[[ 31 106 177 127 114  23  88]
 [129 115 155 167 132 126 139]
 [ 26 111 172 115 112  27  83]
 [249 130 128 151 192  79 185]
 [245 134 123 137 193  68 180]
 [222 148 102 113 173 121 165]
 [170  88 197 208 173  20 167]
 [244 111 154 188 192  73 193]
 [134 121 146 137 143  84 133]
 [147 125 147 112 167   7 132]
 [ 32 105 179 129 115  19  89]] yields 89

[[5159 3357 4968 4377 5944 3057 5244 6324 7039 6338 4496 6517 3915 5274]
 [4020 4894 4578 4367 7672 4299 5505 4716 7563 8935 5476 7256 3220 8286]
 [7722 8481 7418 7555 2484 9069 8039 8045 4951 3993 8933 4099 7514 3276]
 [5948 6641 5033 7172 6055 7987 7428 5954 5560 5323 5805 6643 5534 5851]
 [4067 4540 2623 3973 8635 4641 5100 4243 8244 7937 2905 7621 4008 7138]
 [7135 5286 7182 4793 6441 3502 1937 3654 6384 6808 7374 7551 4837 7105]
 [6276 4731 6964 4386 7307 5952 2564 4452 7169 7030 4839 5147 5979 6166]] yields 6166

[[318 493 643 193 451 542 603 484 646 243]
 [702 456 688 283 382 485 605 379 520 656]
 [683 372 214 209 246 367 401 252 296 778]
 [726 759 491 704 631 456 312 601 600 605]
 [722 252 346 701 764 621 273 285 611 768]
 [738 606 211 636 242 717 296 438 380 336]
 [589 585 341 318 647 601 387 275 358 403]] yields 403

[[54 35 35 54 54 55 35 35 54 35 55 35 35 35 54]
 [60 30 29 60 60 60 29 29 59 29 60 30 29 29 60]
 [58 31 31 58 58 58 31 31 58 31 58 31 31 31 58]
 [44 46 46 44 44 44 46 46 44 46 44 46 46 46 44]
 [61 28 27 62 62 62 28 27 61 27 62 28 28 28 61]
 [27 62 63 27 27 27 62 63 27 63 27 62 62 62 27]
 [70 20 19 70 70 70 19 19 69 19 70 20 20 19 70]
 [62 27 26 63 63 63 27 26 62 26 63 27 27 27 63]
 [77 12 11 78 78 79 11 11 77 11 78 12 12 11 78]] yields 78

[[52 51 27 29 62 54]
 [55 63 70 28 32 46]
 [63 29 63 27 33 55]
 [52 59 54 32 49 19]
 [44 43 63 40 52 65]
 [27 49 63 55 65 42]
 [46 33 55 40 28 40]
 [47 65 88 42 58 41]
 [35 27 68 61 33 50]
 [40 65 41 35 22  1]
 [62 47 16 54 47 46]
 [40 53 49 81 49 10]] yields 10

[[-45 -44 -44  40  39  41]
 [ 39  39  37 -43 -41 -44]
 [-45 -44 -44  40  39  41]
 [ 40  39  38 -44 -42 -45]
 [-45 -44 -42  39  37  40]
 [-45 -44 -43  40  39  41]
 [-45 -44 -43  40  38  41]
 [ 40  39  38 -44 -42 -44]] yields -44

[[145 107 163 123 107  84]
 [ 45 114  66 174 197 147]
 [101 184  14  92 149 117]
 [127  97  93 152 126 175]
 [133 120  90 163 104 254]
 [103  46 177 221 102 141]
 [211 114 172  35  22 110]
 [218 173 177  58 108  68]
 [ 43 102 161 109 104  96]] yields 96

[[ 40  23   5  28   7  28  45  15  16 -18  31]
 [ 14  12  23  30   2   6  37  20  25   5   5]
 [ 11  24  33  38  32  21  35  44  18  20  13]
 [ 20  13  22  33  12  12  40  15  29  -2   5]
 [ 15   3  28  31 -13  -2  29  27   9  -4   8]
 [ 32  22   3  14  -2  12  26  15   9  -3  20]
 [ 39  15   4  20   2   8  28  25  19  -4  30]
 [  9   5  37  36  27   7  26  12  18  -5 -25]
 [ 33  16  11  17  17   7  15  24  10   0  12]] yields 12

[[109 132 105 125 152 151]
 [121  32 233 221  78 153]
 [144 190  67  52 145 134]
 [141 178  75  64 143 132]
 [129  90 168 173 111 138]
 [142 126 160 149 120 102]
 [104  85 147 144 117 181]
 [126 119 115  87 108 183]
 [119 154 119 170 176  90]
 [127  61 190 173  84 167]
 [131 196  74 106 185  84]] yields 84
---
array([[-608,  418, -587,  523,  313,  214, -637],
       [ 572, -997,  413, -786, -896, -739,  554]]) gives -608, 554

array([[ 29, -47,  33,  25,  23, -43],
       [  2, -16,   3,  -4,  -4, -20]]) gives 29, -20

array([2394, 9820, 2797, 1120]) gives 2394, 1120

array([1199, 8609, 2612, 8738, 2658]) gives 1199, 2658

array([[-12,  35,   5, -29, -16],
       [ -8,   4,  -4,   1, -13]]) gives -12, -13

array([-650, -437, -385,  916,  127]) gives -650, 127

array([[257, 622, 438, 810, 242, 396, 645],
       [655, 197, 800, 453, 448, 318, 444],
       [556, 865, 197, 555, 929, 474, 595]]) gives 257, 595

array([7828, 8373, 3026, 1102]) gives 7828, 1102

array([2, 8, 3, 3, 3, 9]) gives 2, 9

array([ 22, -32,  -4, -22,  42, -38,  40]) gives 22, 40
---
[[ 26   4 -19 -21  -6]
 [  1  15  33   9  12]
 [-12  29  21  -1   9]]: 12

[[ -1 -26  -5  -3  31  -8  13]
 [ -2 -32   4   9  -1 -23 -21]
 [  9  -2  -9  -9  16   9  -6]]: -21

[[-27  32 -33 -16 -27  32]
 [ -6   4  -4  14  -1   8]
 [ 19 -24  16  12  23 -24]]: 8

[[ 19 -26  19 -25 -18 -25]
 [ 31 -29  25 -26 -23 -28]
 [ 26 -22  19 -24 -22 -22]]: -28

[[ 27 -28 -22 -23  19]
 [  4  -1  -1  -4   6]
 [  2  -2  -3  -3   4]]: 6

[[-23 -37 -12 -10  11  14]
 [ -6  -9   3 -17 -17  13]
 [-25 -33 -14  -1 -11   0]]: 13

[[  6   6   4   6  -7  -7   0]
 [-17  -2   7  -4   9  -1   5]
 [  0  23  23  24 -31  -4  -5]]: 5

[[ -9   7   8  19 -30  18]
 [  7  -7  24  -4  -5  -2]
 [-21  19  -1  -5  10  -4]]: -2
